Here are some points:
array([-10, -48, -47, -14, -12, -13, -14, 14, 5])
array([-25, -48, -26, -49, -27, -1, 27, -50, -15])
array([18, -84, 0, -14, 29, -48, -14, 6, -51])
array([18, -2, -11, -2, -47, -27, -14, -30, 13])
array([-45, -28, -47, -2, 9, 22, 14, -30, 5])
array([-10, -28, -82, 7, -1, -27, -14, -4, 13])
array([1, -13, -11, -2, -27, -1, -14, -30, 13])
array([-45, -28, -47, -14, -82, 8, -14, -15, 5])
array([-45, 7, -11, -14, -27, 22, 7, 6, -4])
array([31, -28, 24, 7, -27, 22, -14, -50, 20])
array([-25, -13, -82, -49, -12, 8, -3, -4, -15])
array([18, -13, -11, -14, -12, 16, -14, -15, -51])
array([1, -13, -11, -2, -1, -13, 7, -4, -15])
array([36, 7, -11, -28, 16, -1, -29, 14, -15])
array([31, -13, 17, -2, -1, -27, 50, 26, -51])
array([36, -2, 17, -2, -27, 8, 53, -30, -30])
array([41, 7, -11, -49, 9, 28, 27, -30, -30])
array([18, 15, -11, -14, -12, 28, 27, 6, -30])
array([41, 7, -11, -28, 23, -13, 50, -85, -4])
array([41, -84, 9, -28, -12, 22, 50, 6, 5])
array([36, -13, 24, -2, -27, -27, 27, -50, 13])
array([10, 28, -11, -28, 23, -27, 32, -30, -4])
array([25, 15, -47, -14, -12, -13, 14, 6, 41])
array([-25, 28, -82, -28, 9, -27, 7, -4, 20])
array([31, -13, -82, -28, -1, -83, 7, 6, 48])
array([-10, -13, 0, -14, -1, -13, -3, 6, 52])
array([-10, -13, 0, -2, -47, -83, -3, -15, 5])
array([-81, -28, -11, -14, -12, -83, -29, 6, 45])
array([-10, -28, 9, -2, -47, -27, -29, -30, 45])
array([-10, -84, 17, 7, -27, -1, -3, -30, 36])
array([-45, -84, 17, -2, -82, 8, -29, -4, 5])
array([-25, -2, 0, -2, -82, 16, -49, 6, 20])
array([31, -13, 17, -14, -27, 43, -14, 20, -15])
array([10, -48, 24, -28, -1, 22, -29, 6, 26])
array([-10, 7, 9, 7, -12, 39, -49, 20, 5])
array([-10, -28, 0, -14, -27, 54, 7, -4, -30])
array([25, -48, -26, -2, -27, 8, -14, -15, -30])
array([18, 15, -26, 21, 23, 34, -3, 26, 5])
array([10, 7, -82, 27, 39, 54, 21, -15, -30])
array([57, 7, -82, -2, -1, 8, 46, 36, 5])
array([25, 7, 0, 7, 39, 43, 32, 6, 5])
array([36, -48, -26, -14, 35, 8, 46, 26, -30])
array([46, 7, -26, -2, 58, -13, 37, -50, -15])
array([-10, -2, -11, 7, 29, -13, 7, -15, 13])
array([25, 15, -82, -14, 16, -48, 27, -30, -4])
array([25, -28, -82, -2, 48, -48, 53, -30, -15])
array([10, -28, -11, -28, -12, -27, -3, -30, 5])
array([31, -13, -47, 21, -1, 8, 21, -4, 20])
array([1, -48, -26, 7, 23, -48, -14, 6, 45])
array([-10, 7, 24, -84, -1, -27, -29, 14, 26])
array([1, -13, 30, -2, 16, -13, -49, 20, 31])
array([-25, -2, 44, -2, 16, -1, -49, 32, 41])
array([-81, 7, 0, 21, -1, -48, -49, 6, 20])
array([-45, 15, 44, 15, -82, 28, -29, -15, 41])
array([-10, -13, 24, 15, 23, -13, -49, 26, 13])
array([-45, -13, 17, 33, -12, 22, -29, 26, 5])
array([-10, 7, 44, 7, -1, 34, -29, 20, -51])
array([36, -28, 0, 33, -47, 22, -14, 41, -4])
array([1, -13, 30, 42, 9, 28, -14, 32, -30])
array([1, 22, 40, 15, 23, 34, 27, 41, -15])
array([25, 28, 40, 27, 35, 34, -3, 36, 5])
array([10, 15, 24, 38, 48, 47, 14, 6, -30])
array([31, 33, 9, 38, 9, 22, 27, 6, -51])
array([18, 47, 17, -2, 52, -13, 53, 6, -30])
array([46, -2, -82, 7, 62, -13, 50, -15, -15])
array([31, -28, 30, 7, 23, 8, 37, -4, -15])
array([36, 15, 17, 7, 16, -13, 68, 6, 5])
array([-10, 15, -26, -2, 48, 8, 27, 20, -30])
array([41, 15, -26, 15, 55, -13, 14, 6, 20])
Then 12 other points, each followed by its number:
array([25, 38, -11, 15, 23, -48, 27, 45, 5]) 0
array([-25, 7, 40, 38, 58, -1, -14, 41, 26]) 1
array([-10, 22, 17, 33, 58, -1, 7, 52, 48]) 2
array([-25, 22, 30, 53, 58, -83, -84, 49, 48]) 3
array([-25, 28, 24, 46, -1, -27, -14, -4, 41]) 4
array([-25, 15, 62, 46, 23, 8, -84, 32, 45]) 5
array([-45, 15, 73, 50, 29, -48, -29, 20, 45]) 6
array([-45, 15, 84, 63, 39, 22, -49, 20, 45]) 7
array([-45, 28, 59, 65, 29, 8, -29, 59, 26]) 8
array([-45, 15, 48, 68, 16, 51, -84, 36, 5]) 9
array([-45, 28, 59, 46, -27, 51, -49, 52, -4]) 10
array([-45, 50, 48, 60, 9, 28, -84, 41, 5]) 11
Which of these numbered points is nearest to each point below, ignoring the 3 directions in which the first points spread most? Its number follows each.
array([18, 43, -82, 7, 9, 8, 42, 6, -15]) > 10
array([31, -28, -26, -28, -12, -27, 32, -15, 41]) > 2
array([31, -13, -26, -49, -27, -48, 32, 6, -15]) > 0
array([10, 38, 48, 42, 29, 47, -29, 20, -30]) > 11
array([1, -2, 30, 21, 39, -13, 7, 69, 36]) > 2
array([50, -48, -26, 7, 9, -13, 46, -50, 26]) > 7
array([-45, -28, 40, -28, -27, 8, -29, -50, -4]) > 7
array([46, 22, 17, 42, -12, -1, 42, -15, -4]) > 4
array([46, 33, 0, 15, 23, -1, 46, -50, -30]) > 4
array([-10, -48, 9, -14, -82, -1, 14, -15, 36]) > 2
array([-10, -48, -26, -28, -82, 8, -3, -15, 13]) > 10
array([50, -28, 0, 21, 48, -48, -3, -4, -15]) > 3
array([25, 47, 40, 21, 16, 66, 7, -15, -51]) > 11
array([-10, 15, 52, 21, -27, -27, -49, 56, 31]) > 0
array([10, -28, 48, 15, 9, -83, -49, 26, 41]) > 3
array([50, -28, 0, -28, 35, -83, 7, 20, 5]) > 3
array([41, 7, -26, -49, -27, -83, 50, -15, -4]) > 0
array([-45, 15, 35, 50, -1, -1, -29, 36, 41]) > 8
array([-10, -2, -26, 7, -27, 16, -3, -4, -15]) > 10
array([-25, 50, 24, 38, 44, -27, 7, -4, 31]) > 4
array([10, -48, 17, 15, 44, -27, 14, 20, 31]) > 1
array([-25, 7, -26, -2, -82, 16, -14, -4, 31]) > 10
array([46, 7, -47, -28, -12, 22, 53, -4, -30]) > 10
array([53, 22, 9, -2, 55, 22, -29, 14, -4]) > 5
array([1, -28, 9, -14, -27, -27, -49, -50, 26]) > 5
array([10, 33, -11, 21, 52, -83, 21, 49, 13]) > 0
array([18, 33, -11, 15, 35, -27, -3, -85, 41]) > 7
array([18, -13, 0, 7, 39, -83, 7, -4, 20]) > 3
array([-10, 22, 0, 46, 35, -13, -3, 52, 20]) > 8
array([10, 47, 35, 50, 16, 51, 7, 32, -15]) > 10
array([-25, 50, 17, 7, 29, -13, 14, -4, 52]) > 4
array([-81, 22, 56, 46, 23, 39, -84, 41, 41]) > 9
array([-25, 47, 40, 57, 44, 8, -84, 41, 48]) > 5
array([1, -84, -47, 7, -12, -83, -29, 6, 52]) > 3
array([-10, -48, 0, -28, -82, 16, -49, -50, 48]) > 5
array([-10, -13, 0, -49, -47, 43, -29, -85, -15]) > 11
array([10, -84, -47, -84, -27, -13, 21, 6, 36]) > 2
array([1, -28, -47, -14, -1, -13, 27, -30, 36]) > 2
array([-25, 7, 30, 33, 9, -13, -3, 26, 31]) > 8
array([1, -28, -11, 27, -1, 28, -84, 36, 5]) > 9
array([-10, -2, 17, -14, 35, -13, -14, 14, 5]) > 1
array([-45, -2, -82, 7, -27, -27, -49, -50, -15]) > 11
array([-10, 7, 35, 42, 16, 16, -49, 32, 48]) > 5
array([-10, 43, 9, 7, -12, 8, -3, -4, 45]) > 4
array([-25, -48, 17, -49, -27, -1, -3, 20, 41]) > 2
array([79, 15, -26, 21, 9, -13, 32, 52, 5]) > 0
array([36, 7, -26, -28, -27, -27, 53, -15, 13]) > 0
array([10, 22, 0, -49, -47, -27, 50, -4, -15]) > 0
array([18, 38, 0, 46, 48, -27, -29, 41, 31]) > 5
array([41, 7, -11, -14, 9, -13, 32, 6, -15]) > 0
array([-25, 15, 59, 27, -12, 28, -14, 49, 31]) > 2
array([10, 60, 30, -14, 48, -48, 42, 32, -30]) > 0
array([-10, 57, 52, 15, 16, 28, -49, 26, -86]) > 11
array([-10, 50, -47, 15, -12, 58, 21, 6, -30]) > 10
array([25, 15, 9, -2, 35, -48, 65, -50, 13]) > 6
array([1, -84, -11, -28, -27, -13, -3, -50, 13]) > 1
array([1, -2, 24, 7, -12, 47, -29, 36, -15]) > 10
array([10, 43, -11, -28, -12, 22, 62, -85, -15]) > 4
